Rotation paths and how fast each direction turns (degrees per step):
Each turn is a multiple of 5 degrees from 10 to 175, or 0.
Each row of a path follows its step; steps can be skipped.

step 2: [-0.39  1.34 -1.00 -1.24  0.72  4.40 -0.54  0.15  0.31 -0.03 -3.30 -3.84
  0.94  0.16  0.83 -2.66 -2.63 -1.50  1.04  0.36 -2.17  0.92 -0.48  1.13
  1.04 -1.87  2.11  1.42 -0.74 -0.28 -0.76  1.05 -1.34 -3.19 -1.40 -0.34
 -0.94 -0.75  0.40  0.17  1.29  1.20  1.33  1.37 -1.81  0.68 -2.40  2.20
  2.36 -1.28 -1.01 -0.68 -0.70  0.43  0.64  2.74  3.77  1.66  0.09  0.53
 -0.38 -0.49  1.39  1.25  0.48 -2.62  1.27 -2.22 -3.78 -1.33 -1.11  0.65
 -2.16  2.20 -1.03]
step 5: [ 1.05  2.18 -0.56 -0.07 -1.14 -0.16  0.34 -1.86 -3.46 -0.37  1.72  1.16
 -2.16 -1.05  0.62  0.56 -2.58  1.46  2.16  0.59 -0.38 -0.86 -0.37  0.77
  3.84 -1.18 -0.65  2.05 -0.57 -1.29  3.66  0.95  2.35 -0.88  2.24 -1.52
  0.44  2.02 -3.50 -0.39  0.71  1.85 -1.18 -0.53 -0.16 -1.95  1.82 -3.73
 -0.50 -0.92 -2.16  1.39 -1.22 -1.47  1.17 -0.57 -0.86 -1.84 -2.00 -0.94
  1.69 -0.39  0.29  0.26  0.80 -2.99  1.67  1.58 -1.12 -0.66 -0.86  2.72
  3.36  1.72 -1.72]
step 6: [ 0.58 -0.52  1.08 -0.58 -1.24 -1.09 -0.09 -1.04  0.59 -1.39 -0.74  1.04
  2.85 -0.86 -2.41 -0.29 -1.79 -0.76  1.51  0.61 -2.37 -2.74  2.73  1.70
 -0.31  0.02  2.98  0.49 -1.31  1.26  2.81 -0.49 -2.25 -0.90 -1.22 -0.67
 -1.26  2.03  1.13 -1.29  0.81 -0.37 -0.77 -0.65 -2.91 -0.50  3.79  2.94
  1.00 -3.18 -1.09 -0.75  0.46  1.97 -4.32  1.15 -0.96 -0.89 -0.04  1.70
 -0.63  1.18  2.15  0.16  1.78 -1.71 -2.40 -0.98  2.93 -1.26 -1.85 -2.26
  1.07  1.24 -2.15]
step 7: [ 2.24  2.32 -2.37 -1.93 -0.72  0.05 -1.21  1.64  1.73 -0.94 -0.86 -0.80
 -1.60 -0.19 -0.90  0.01 -1.86 -1.13 -0.17 -2.36 -0.28  0.29 -1.69  0.95
 -1.10 -2.24  3.05  1.77 -0.85 -0.55  1.38  4.86  1.51 -3.61 -0.14 -1.80
  2.03 -2.25  1.01 -0.63  1.45 -0.83 -0.89  0.08 -0.01 -0.79 -0.48 -0.45
 -1.88 -1.31  0.47 -1.21 -2.21 -0.39  0.48 -0.19 -1.30 -1.34  0.08 -3.65
  2.09  0.11  1.46  0.75  1.86  2.89 -2.88  1.90 -0.37  0.43 -3.05  0.51
 -1.40  1.43  2.93]
step 8: [-0.81  2.65 -1.15 -0.17  1.16 -0.45  0.74 -1.38  1.34  0.34  1.28  1.03
  1.98 -1.29  1.13 -2.70  0.27 -2.07  1.25  1.34 -2.96  1.75 -1.83 -2.54
  3.33  0.45 -0.16  0.36  0.31 -0.10 -0.69  3.84 -1.21  0.35 -0.23 -0.96
  2.06 -0.44 -2.39 -1.60 -0.01  0.27  1.83 -2.47 -3.02  1.18 -0.28  1.43
 -1.46  2.60 -0.92  1.21 -1.19  3.19 -2.05  0.36  1.15  1.84  0.60  1.47
  1.31  0.20  2.74  2.76  0.72  0.01 -0.28 -4.72 -1.21 -1.61  0.12 -1.34
 -1.58 -0.49  0.58]
step 10: [-1.24 -0.57  1.11  2.12 -2.87  1.13  0.15 -2.17  0.60  1.99  1.98  0.89
  0.48  1.89  0.98 -0.46 -1.27  1.62  2.77  1.45 -0.50  2.46 -1.72 -3.89
  2.54 -1.01  4.14 -0.88 -0.50  2.69 -2.96 -0.39  0.19  1.36  1.51  0.58
  0.00  0.26 -0.27 -0.10 -0.28  2.74  0.05  3.21 -2.05  0.47  1.06  1.93
 -1.63 -2.19 -0.44  0.38 -2.62  0.20 -1.11 -2.28  0.02 -0.81 -4.96 -0.73
  0.24  0.59 -0.40 -1.43  0.32 -1.31 -0.58 -0.12  0.82  1.88 -0.61  0.41
 -0.17  1.99 -0.16]
step 15: [ 0.76  2.26 -0.21  1.32 -2.37  1.12 -1.03 -3.64  0.49  0.69 -0.34  2.96
 -0.24 -3.10 -4.11 -0.62  0.07 -0.89 -2.15  2.14  1.48  1.43 -0.93  0.32
  4.10 -0.98  0.79 -2.04  2.41 -1.01  2.10  0.70 -0.18  1.12  1.55 -0.85
 -1.10 -0.25 -0.30 -0.79  0.82  0.23  0.25  1.84  0.44 -0.52 -1.37  0.21
  0.84  2.59  0.30  0.95 -0.25 -2.08 -2.73  0.84  0.41 -1.68 -1.73 -0.10
  1.41  1.16 -2.32  0.48  0.72  3.31  0.63 -1.23 -0.10 -0.04 -1.49 -3.61
  2.09  3.15 -0.48]
step 17: [ 0.75  0.79 -0.76 -2.06  0.42 -1.86 -3.19 -1.19  2.75 -0.83  0.75  0.47
  0.15  0.83 -0.85 -0.43 -2.57 -1.53  0.43  0.12 -1.01 -1.10  0.63  2.61
  0.53 -2.07  1.62  0.29 -1.23 -0.66  0.96 -0.13 -0.89  2.65  0.27 -0.29
 -2.04  0.53 -3.03 -1.74 -2.97  0.96 -0.88 -0.86  0.18 -2.82  0.66 -0.18
 -0.78 -0.68 -2.48  0.42 -1.03 -0.45  3.20  2.30 -2.14 -2.04 -4.57  0.86
  2.75  0.92  4.95 -0.18  1.12 -1.59  0.51 -0.77  1.77 -0.28 -1.59 -1.55
  1.22  1.36 -0.32]
[ 0.16  0.66 -0.23  0.06  0.19  0.17  0.18 -0.40  0.02  0.48 -0.26 -0.45
 -0.50 -0.54  0.29  0.44  0.16 -0.31  0.05  0.50 -0.62  0.36  0.47 -0.05
 -0.40  0.19 -0.60  0.76  0.47  0.26 -0.08 -0.05  0.25 -0.03  0.35  0.57
 -0.20 -0.20 -0.24 -0.30 -0.45  0.18  0.52 -0.12 -0.12  0.23 -1.07 -0.08
 -0.88  0.14  0.12  0.21  0.15 -0.28  0.51 -0.57 -0.32  0.04 -0.41  0.12
  0.78  0.53  0.55  0.14 -0.33  0.40 -0.36 -0.31  1.07 -0.09 -0.83  0.68
 -0.15 -0.31  0.08]
110
[ 0.08  0.13  0.05  0.61  0.16 -0.50 -0.28 -0.92  0.60  0.43 -0.40 -0.13
 -0.10  0.47  0.07  0.50 -0.08 -0.22  0.83  0.12 -0.12 -0.42  0.17  0.51
 -0.02  0.00  0.40 -0.86 -0.87  0.19  0.32  0.06  0.31 -0.56 -0.40  0.17
 -0.49 -0.25  0.62 -0.01 -0.45  0.34 -0.33  0.47  0.33 -0.30 -0.20  0.15
  0.53 -0.83  1.27  0.12 -0.08  0.13 -0.16 -0.08 -0.25  0.43 -0.41  0.07
 -0.50  0.14  0.01  0.56 -0.25 -0.41  0.10 -0.38  0.07  0.34 -0.30  0.42
 -0.09  0.16  0.75]
95
[-0.42  0.09 -0.59 -0.07 -1.05  0.53 -0.06  0.33 -0.22  0.40  0.96 -0.49
 -0.19 -0.69  0.23  0.50  0.26  0.24  0.60 -0.37  0.32  0.06  0.41  0.12
  0.30 -0.06 -0.27 -0.66  0.25  0.37 -0.16 -0.24 -0.83 -0.01 -0.59 -0.59
 -0.36 -0.67  0.88  0.30  0.23  0.22 -0.28  0.25  0.11  0.34 -0.20  0.13
  0.02  0.41  0.07 -0.49 -0.13 -0.11  0.00 -0.55 -0.73 -0.11  0.14 -0.32
 -0.09 -0.49 -0.12 -0.35  0.88  0.35 -0.44  0.06  0.20  0.44 -0.70 -0.36
 -0.10  0.15  0.15]
125
[-0.05  0.31  0.52  0.30  0.15 -0.31 -0.03  0.10 -0.07 -0.01  0.08 -0.25
  0.84 -0.14  0.12  0.52 -0.03  0.46  0.04 -0.17 -0.50 -0.30  0.13  0.59
  0.15  0.26  0.55  0.12  0.38 -0.77  0.33  0.37 -0.18 -0.26 -0.19  0.80
  0.12 -0.42 -0.30  0.45  0.49  0.28  0.22  0.10  0.10  0.53  0.15  0.89
 -0.53 -0.37  0.72  0.44 -0.28 -0.06  0.69  0.57  0.13  0.23  0.97 -0.86
  0.30 -1.04  0.45  0.11  0.11  0.51 -0.53  0.02  0.12 -0.53  0.27 -0.16
  0.33 -0.02 -0.23]
60
[ 0.25  0.19 -0.94 -0.64  1.03 -0.03 -0.04 -0.03 -0.06  0.32 -0.21 -0.10
  0.37 -0.42  0.71 -0.11 -0.79 -0.14  0.04  0.09 -0.25  0.05  0.09 -0.83
  0.34 -0.11 -0.24 -0.37 -0.05  0.15 -0.04 -0.13  0.07  0.08 -0.04 -0.60
 -0.34 -0.90 -0.22  0.08  0.04  0.82  0.10  0.49  0.15 -0.12  0.40 -0.52
  0.25 -0.07 -0.31  0.79 -0.17  0.91  0.84  0.32  0.01 -0.85  0.55  0.10
 -0.39 -0.44  0.17 -0.34 -0.35 -0.30  0.61 -0.27  0.12 -0.35 -0.31 -0.04
  0.23 -0.28  0.28]
120
[-0.34 -0.10  0.35 -0.06  0.82  0.27 -0.28  0.07  0.55 -0.72 -0.16 -0.01
  0.06 -0.41 -0.37 -0.89 -0.93  0.72 -0.17  0.04  0.07 -0.35  0.12  0.26
  0.55  0.60 -0.75 -0.29  0.56  0.74  0.10  0.10 -0.11 -0.11 -0.38  0.53
 -0.27  0.07 -0.03  0.00 -0.51  0.11  0.37  0.14 -0.16 -0.14  0.00  1.00
  0.03  0.07  0.36 -0.18  0.15  0.33 -0.92 -0.29 -0.58 -0.67 -0.36  0.20
  0.18 -0.28 -0.32  0.13  0.55  0.51  0.16  0.00 -0.33 -0.17 -0.01  0.59
  0.10 -0.84 -0.02]
155
[-0.63 -0.67 -0.07 -0.70 -0.02 -0.09 -0.30 -0.05 -0.01  0.36  0.02 -0.21
 -0.73 -0.26 -0.88 -0.12  0.40 -0.05  0.47  0.23  0.06  1.07  0.03 -0.26
 -0.02  0.12  0.22  0.10 -0.40 -1.01 -0.47  0.36  0.57  0.27 -0.38  0.39
 -0.48  0.13 -0.56  0.78 -0.09  0.48  0.84  0.06 -0.21 -0.08  0.07  0.51
  0.07 -0.40 -0.01 -0.19  0.15  0.19  0.31  0.17 -0.35  0.43 -0.03  0.62
 -0.12 -0.76 -0.68 -0.27 -0.09 -0.40  0.03  0.50 -0.08 -0.02 -0.47  0.03
 -0.86 -0.23 -0.15]
40

step 1: [-2.25 -2.35 -1.50  0.98 -1.56 -0.87 -0.88 -1.44 -2.61 -0.87 -2.06  0.67
  2.74  2.94 -4.84 -0.58 -0.35 -1.97 -1.06  1.22 -2.30  1.98 -0.48 -0.88
  2.15 -0.31  0.08 -0.92  0.83  1.76 -0.02 -1.02  1.89 -1.38 -0.04  0.02
  0.14 -0.37 -1.45  0.88 -3.98  1.33 -2.35  2.54 -2.10  0.17  3.09 -0.27
 -0.71  1.96  0.05 -0.15 -1.36  0.40  1.09  1.00 -0.90  1.69 -0.22 -5.16
  0.22 -0.56 -3.17  0.92  1.30 -0.82 -2.18  0.08 -0.87 -1.92  1.31  2.35
 -0.01  2.50 -1.03]
step 3: [ 0.55  2.51 -0.29 -4.78 -0.07 -0.37  0.33  0.81  1.16  1.16  0.63 -2.68
  2.54  0.72 -1.91  1.77  1.47  2.13  0.68 -0.72 -1.16  3.94  1.11 -1.18
  0.96 -0.41  0.87  1.25  0.00  1.25  1.87 -1.44  1.06  1.98 -3.22 -2.29
  0.13 -0.97  0.52  0.27  1.14 -0.48 -3.90  0.08  2.31 -2.72  2.02 -2.72
  2.43  0.99 -0.37  0.12  1.28 -2.38  1.67 -0.67 -1.57 -0.77  1.28 -2.62
 -0.96 -0.28 -1.09  2.44 -3.70 -2.30  2.05  0.68  0.18 -2.48 -2.72 -0.95
  0.51 -1.64 -0.09]
step 5: [-0.88  1.94  2.40 -1.24 -2.29  0.34 -0.16 -0.16  1.42  0.09 -0.69 -1.26
  3.39 -1.56  0.21  0.00 -1.60  1.06  1.98  2.04  0.49  0.79  0.41  2.81
  1.30  0.07  0.74 -0.19  2.24  1.73  0.00  0.08 -0.68  1.69 -0.92 -0.48
 -0.13  1.24 -2.58 -3.16 -2.42 -2.30  3.41  2.08 -0.95 -2.41 -1.42  1.41
  4.95  0.32  0.91 -0.60  1.68  2.77 -1.76  3.69 -1.24  0.58 -0.40  1.05
 -2.71 -0.34 -1.84  2.34 -1.27  0.88 -3.65 -0.46 -2.53 -1.64  0.59 -0.48
 -0.73  0.29 -2.37]
step 6: [-0.43  0.40 -0.22  1.42  1.35  2.45  0.55 -2.99 -2.77 -1.57  1.42  0.22
  0.07  0.81  0.21 -0.27  1.58  0.54  0.40 -2.28 -2.58  1.56  1.50  1.55
 -1.22  1.20  0.13 -0.13 -0.11  3.55  0.62 -1.48  0.06  2.28  4.02  1.13
  3.26  0.32 -2.09  0.10  0.76  0.91 -4.04 -1.10 -1.37  0.99 -1.07 -1.70
  0.12  1.15  3.75 -0.48  0.24 -1.60  3.08  1.57 -2.83 -0.49 -0.33 -2.10
 -1.26  1.01 -4.34 -0.83  0.31 -1.15  0.20  0.70 -0.28 -0.54 -0.64 -1.08
  2.47 -2.89 -3.79]
step 12: [-2.81 -0.44  0.84  0.13 -0.96 -1.60  1.11  1.01  1.05 -0.67 -0.35  1.76
  1.60  1.44  0.15 -1.29 -0.08  1.91  0.21  2.71 -2.36  1.22 -4.19 -0.45
  1.49  0.54  3.17  2.21 -0.74  3.88  1.14 -1.66 -0.12  2.18 -0.24 -0.23
 -1.26  1.59  1.68  2.89 -2.55  1.54 -0.47 -0.44  1.75 -2.11  2.79  2.58
  0.20 -0.55  1.87  0.19  4.20  2.95  0.59  0.26 -0.37 -3.89  0.54 -0.16
 -0.14 -0.04 -2.80 -0.17  0.46 -2.69  2.32 -0.97 -1.62 -0.66  1.38  0.19
  2.41  0.62  0.03]
step 14: [-0.45 -0.31  3.28 -1.89 -2.75  1.01 -1.88 -1.06  0.31  0.66 -0.51 -1.79
  3.78  2.64  4.14  0.24 -1.59 -2.39  0.54  1.50  0.17 -1.06  2.00 -1.95
  1.34  0.08 -0.47 -1.06  0.40  3.11 -0.27  1.27  1.48  1.04 -0.64  2.33
  1.24 -2.44 -2.97  1.62  0.20 -0.40 -2.14  4.33  1.15  0.39 -0.04 -1.46
 -0.59 -2.45  2.38 -1.18  2.16  1.56  1.89 -0.25 -2.18 -1.93 -0.80 -0.90
  1.17  0.60  0.28  2.47 -0.68 -1.24 -0.36 -1.36 -1.03 -0.69 -2.98 -2.60
 -2.32 -1.06  1.20]
step 15: [ 0.91  2.49  0.72  0.66 -0.84 -3.66  0.26 -1.29  1.19  3.16  3.37 -0.53
  0.22 -0.06  0.80  1.40 -2.22 -1.95  2.43 -1.91 -2.55  2.01 -2.73  2.09
  0.69 -2.14  4.47  1.59 -0.90  0.49  4.31 -0.26 -3.09 -0.28 -0.06 -1.07
 -0.36  2.57 -0.86 -0.23  0.79 -1.41 -1.34  0.14  0.14  1.40 -1.68  1.20
  2.13 -2.20 -0.72  2.03 -1.94 -1.05  1.01  1.86 -0.64 -0.65 -0.28 -1.20
  0.83  1.58 -2.59  0.13  1.33 -0.68  2.59  0.27 -0.11 -1.83 -0.27 -2.00
  0.11 -1.37 -1.19]
step 16: [-3.40 -0.44  2.51 -0.96 -1.81  2.76  0.15  2.50  0.04 -1.44 -0.35 -0.17
 -0.08  0.70  0.02 -4.14  3.05 -0.93  1.49 -0.97 -0.81  0.47 -2.38 -0.79
  0.30 -2.61 -3.33  1.41  0.53  0.93  0.46  0.00  1.60  0.98  0.72 -0.98
 -0.73 -2.06  1.68 -2.65 -0.73  0.49 -0.40 -0.48  0.21 -1.03  1.96 -0.35
  0.30 -2.39 -1.27  0.74 -2.62 -0.70  0.19  2.27 -2.50  0.84 -2.39 -0.65
  0.12 -0.66 -2.37  1.78  0.99 -1.89 -2.30 -0.51 -1.89 -4.02  1.57  0.18
 -3.50 -0.99 -4.22]
[ 0.13 -0.15  0.26 -0.21  0.08  0.45  0.16 -0.08  0.54 -0.56  0.44 -0.52
  0.57 -0.49 -0.29 -0.90 -0.42  0.25  0.18 -0.47  0.59  0.08  0.36 -0.07
 -0.51 -0.09 -0.74  0.07  0.55 -0.23  0.73 -0.23  0.48 -0.27 -0.52 -0.03
  0.77  0.07  0.24 -0.19 -0.33  0.28 -0.67 -0.19  0.47 -0.18  0.01  0.72
  0.11  0.46  0.28 -0.09 -0.37  0.06 -0.34  0.11  0.04  0.69 -0.91 -0.60
  0.24  0.29  0.03 -0.98 -0.48 -0.20 -0.11  0.40  0.12 -0.51 -0.11 -0.28
  0.23 -0.41  0.55]
140
[ 0.42  0.58 -0.58 -0.39 -0.06  0.07  0.05  0.32 -0.42 -0.52  0.19  0.18
 -0.26  0.27 -0.32 -0.49 -0.43  0.63  0.02  0.44 -0.16  0.45  0.76  0.04
 -0.01  0.21  0.02 -0.01  0.03 -0.30 -0.79 -0.57 -0.43  0.06  0.13  0.64
 -0.49  0.30 -0.30 -0.32  0.57 -0.65 -0.28 -0.24  0.04 -0.79 -0.26 -0.11
  0.41  0.92  0.83  0.25  0.45 -0.37  0.17 -0.29  0.22  0.30  0.25  0.07
 -0.50  0.26 -0.76 -0.37 -0.10  0.05 -0.77 -0.04  0.46  0.42  0.68 -0.19
 -0.74 -0.14  0.16]
20
[-1.38 -0.27  0.09  0.05  0.42  0.10  0.16  0.27 -0.45 -0.51  0.22 -0.01
 -0.50  0.47 -0.19 -0.80  0.27 -0.36 -0.50  0.06 -0.39  0.15 -0.10  0.56
  0.15 -0.50  0.01  1.02 -0.83  0.06 -0.07 -0.06 -0.31 -0.01  0.54 -0.03
  0.73 -0.20 -0.37 -0.17 -0.45 -0.04  0.33 -0.54 -0.22 -0.25  0.00  0.14
  0.30  0.45 -0.08 -0.35  0.06  0.51  0.15  0.71 -0.06  1.05  0.13 -0.22
 -0.05  0.29 -0.44 -0.04  0.30  0.60  0.22 -0.58 -0.05  0.11 -0.46  0.55
  0.45  0.10  0.15]
70
[ 0.28  0.15 -0.02  0.56  0.00  0.24  0.21 -0.34  0.39  0.29 -0.37 -0.05
 -0.46  0.13 -0.49 -0.38 -0.31  0.26  0.09 -0.59 -0.52 -0.76  0.02 -0.35
 -0.09 -0.30 -0.57 -0.25  0.22  0.08 -0.01 -0.37 -0.31  0.58  0.41  0.19
 -0.85  0.10  0.03  0.21 -0.15  0.46  0.32 -0.16  0.18  0.25  0.32  0.59
 -0.42  0.50 -0.08 -0.57 -0.24  0.53 -0.11  0.18  0.50 -0.35  1.18 -0.86
  0.46 -0.41 -0.20  0.18 -0.84  0.38 -0.04  0.29  0.47  0.28 -0.38  0.93
 -0.41 -0.01  0.63]
35
[ 0.01  0.09  0.59 -0.28 -0.39  0.72 -0.28  0.06  0.91  0.08  0.15  0.45
  0.50 -0.54 -0.12 -0.97  0.14 -0.01 -0.06 -0.24  0.70 -0.09  0.51  0.01
  0.48 -0.47 -0.24 -0.52 -0.47  0.28 -0.78  0.72  0.27 -0.17 -0.59  0.00
 -0.31 -0.31 -0.03 -0.08  0.12 -0.08  1.02 -0.65  0.14 -0.09 -0.34  0.08
  0.32  0.04 -0.04 -0.04 -0.57 -0.74  0.16  0.47 -0.54 -0.01  0.43  0.63
  0.01 -0.20  0.20  0.19 -0.52  0.49 -0.05 -0.58  0.32  0.11  0.20  0.21
  0.02 -0.06 -0.83]
130
[-0.23 -0.39  0.91 -0.39  0.46 -0.40  0.06  0.04  0.00 -0.29  0.05 -0.74
  0.46 -0.53  0.34 -0.24 -0.05 -0.51  0.35  0.21 -0.30 -0.20  0.33 -0.51
 -0.03  0.04 -0.59 -0.03 -0.30 -1.01 -0.14 -0.11 -0.05  0.93  0.04  0.49
  0.27  0.28  0.48  0.22 -0.63 -0.34  0.00 -0.42 -0.46 -0.08  0.21  0.32
 -0.17 -0.30  0.00 -0.17  0.09 -0.29 -0.13 -0.47 -0.01 -0.95 -0.25  0.70
 -0.89  0.83 -0.49  0.46 -0.12 -0.08  0.03 -0.09 -0.17  0.13 -0.29  0.60
 -0.55  0.63  0.24]
155
[-0.05  0.19  0.42  0.21  0.62 -0.85 -0.03  0.01 -0.01 -0.45 -0.01  0.19
 -0.44 -0.99  1.10  0.15  0.09 -0.19 -0.22 -0.29  0.11  0.59 -0.35  0.43
 -0.42  0.18 -0.19 -0.15 -0.30  0.27  0.49  0.24  0.96 -0.12  0.40  0.47
 -1.00 -0.04 -0.65  0.12 -0.05 -0.48  0.14 -0.11  0.49  0.64 -0.19  0.40
 -0.46  0.97  0.20  0.07  0.14 -0.80 -0.04  0.25  0.19 -0.15  0.43 -0.01
  0.25  0.37 -0.16 -0.56  0.62  0.15  0.06  0.28  0.20  0.03 -0.51 -0.16
  0.11 -0.12 -0.19]
170
